Each row is where one point has got to under a steady rotation. How many steps took it there?
The counts run from 0 to 730.
[125 131 105 140 135 121 119 115 167 130 133 148  86 105 153 115 134 122
 139 114 121 173  58 100 103 173 158 160 177 144 147 150 121]	381
[127 111 114 119 135  91 160 119 109 160 168 156 147 127 107 111 130 167
 183 163 123 117 103 138 100 152 142 147 137 113 192 115  88]	436
[ 94  85 141 149 148 134 127 140  95 134 102 105 153 125 152  79 146 169
 143  96 109 108  92 133 117 148 138 163 163  95 173  97 140]	13
[131  59 139 124 118 145 108 101 124  81 125 134  99  89 106 109 138 174
 135  84 120 135 118 134 104 152 123 184 162 138 144 143 120]	703
[150 114 129 138 126 135 135 132 158 127 202 151 105 100 127 109 178 145
 171 104 126 129  91 105 130 133 128 175 170 105 160 116 120]	297
[127 103 128 113 146 101 166 148 106 144 150 144 148 149 134  99 108 191
 162 117  91  97  92 126 127 161 126 162 128 121 182 118 103]	540
[133 102 122 132 131 130 148 127  93 116 150 163 177 153 142 106 107 196
 134 127 129 117  69  96 140 159 140 165 141 164 136 135  98]	248
[108  87 109 130 144 125 132 136  79 122 115 135 147 154 131  97 108 212
 174 137  95 112 122 102 120 134 114 153 147 125 150  93  89]	643
[119  89 127 144 136 129 145 136  84 124 126 157 178 152 150  93 109 186
 128 117 120 128  62  97 132 157 132 145 137 150 137 137  87]	246
[143 126 129 136 119 122  99 139 128 146 134 129  88  92 122 122 126 212
 159 110 118  94  85 103 146 175  97 169 124 113 139 137 123]	319
[130  76 132 135 113 125  80 115 127 128 166 139  89  96 141  95 174 137
 173 116 130 155 108  79  92 114 124 153 150 125 146 126 116]	195
[139  81 120 123 160 123 119  87 104 141 168 141 149 112  81 112 139 153
 168 136 123 122  92 122  93 113  92 157 157 129 170 116  97]	727
[114 117 117 151 149 141 164 134 102 150 154 152 168 143 150  83 106 178
 160 166 132 122  73 121 123 150 125 120 160 118 144 118  77]	142
[120  92 152 170 148 140 127 110  94 150 119 132 154  90 108  97 161 169
 148 142 157 123  63 161 124 141 109 143 153 103 155 115 117]	222
[134 101 120 159 135 128 123 137 126 171 133 180 166 108 139 146 122 199
 154 142 143 131  99  83 144 114 152 155 150 108 146  89 112]	650
[130 121 132 154 126 139 154 119 124 119 155 142  89 126 151 129 126 167
 150 123 130 160  68  97 143 185 121 145 166 105 119 165  72]	677
[135 101 126 125 118 144 127 150 149 130 206 151 110 117 156  99 133 170
 119 122 117  90 110 122 107 160 164 176 147 145 177 117 126]	692
[115 114 134 114 128 121 125 124 103 156 177 144 153 134 149 113  87 200
 152 153 145  85 109 115  88 144 142 135 169 119 144 125  86]	39
[125  75 145 159 117 158  92 148 145 140 176 141  96  97 171 114 156 161
 104  98 129 117 104 100 112 142 152 168 150 117 152 119 133]	696
[106 114 118 144 127 155 158 103 113 132 192 155 147 126 118 122 141 146
 128 166 136 125 116 122  66 159 153 152 174 140 163 120  83]	584
[148  92 148 124 148 115 111 134 149 137 161 155 101 103 129 145 161 174
 137  95 116 134 102  99 115 118 137 208 167 136 144 111 148]	403
[133 117 142 137 139 154 142 146 133 136 181 156 158 122 139 117 139 189
 127 102 109 100  98  76 114 142 116 189 161 143 126 111 128]	398
[ 98 100 110 118  99 128 125 105 105 115 109 134 131 114 130 118  80 205
 142 130 131 110 138 125  88 180 168 151 157 123 157 133 102]	562
[119 103 150 162 147 138 136 103  90 142 123 128 163  95 104  96 154 168
 149 145 159 114  63 162 120 150 111 149 156 107 155 120 121]	223
[123 120 116 166 116 150 131 118 147 150 147 144 109 104 171 120 107 153
 150 123 138 156  72  77 135 175 141 126 164  88 132 157  90]	674
[112 121 109 141 124 153 150 104 121 127 200 151 136 128 120 122 143 144
 134 160 133 119 117 121  70 162 159 160 176 137 170 116  87]	585
[106 111 140 122 134 118 130 128  96 164 161 144 153 133 152 110  86 202
 146 157 140  91 106 119  82 147 137 131 164 122 139 125  87]	38
[128  83 159 135 147 110 114 137 137 145 132 149  99  97 136 144 175 168
 132  96 116 149 105 107  98 116 142 197 166 130 141 106 150]	405
[110  55 105 163 123 141 128 105  79 117 102 156 161 129 127 115 119 170
 143 130 125 163  98  90 126 136 141 137 137 122 150 123  75]	349
[102  63 106 148 114 141 157 120 126 117 120 165 131 115 150  94 121 147
 150 152 112 175 134 114  92 156 178 139 145 129 171 117  95]	57
[116  84 103 132 129 138 106 137 108  79 133 143 101 135 131  77 143 172
 159 115  98 145 115 108  96 131 109 151 161 165 128 117  75]	493
[148  91 103 170 128 172 116 143 164 138 159 161  69  86 146 118 127 180
 136 151 121 140 104 110 146 151 129 149 138 121 150 115 106]	67
[107 121 103 127 116 142 140 106 129 123 137 124 135 112 144  82  87 172
 169 149 142 109 110 144 105 175 160 125 186  95 171 129  98]	667
[131  88 161 156 138 151 114 125 143 148 128 148  80  88 162 130 116 188
 117 131 124 157  88  96 116 162 114 164 150 140 105 153 129]	174
[120  74 154 162 113 164  92 144 137 132 165 135  96  94 167 117 163 162
 103  92 130 124 104  99 110 145 145 168 157 114 143 120 128]	697
[123  86 108 160 120 166 126 127 123  68 139 131  98 109 116  84 168 152
 151  95 115 144  99 134 131 156 112 160 165 119 148 122  88]	597
[115 110  95 125 120 112  85 119 143 133 159 149  90 121 143 131 136 133
 125 104 119 146  98  81  68 146 171 165 171 155 158 132 105]	485
[117  75 156 150 112 160 103 122 114  94 144 124  96 100 137 116 162 180
 116  78 131 126 112 115 108 151 123 178 171 115 128 133 117]	700
[129  89 153 181 145 174 149 124 131 127 147 147  95  85 118 130 149 183
 119 134 129 140  90 148 126 158  96 156 162 108 125 130  91]	72
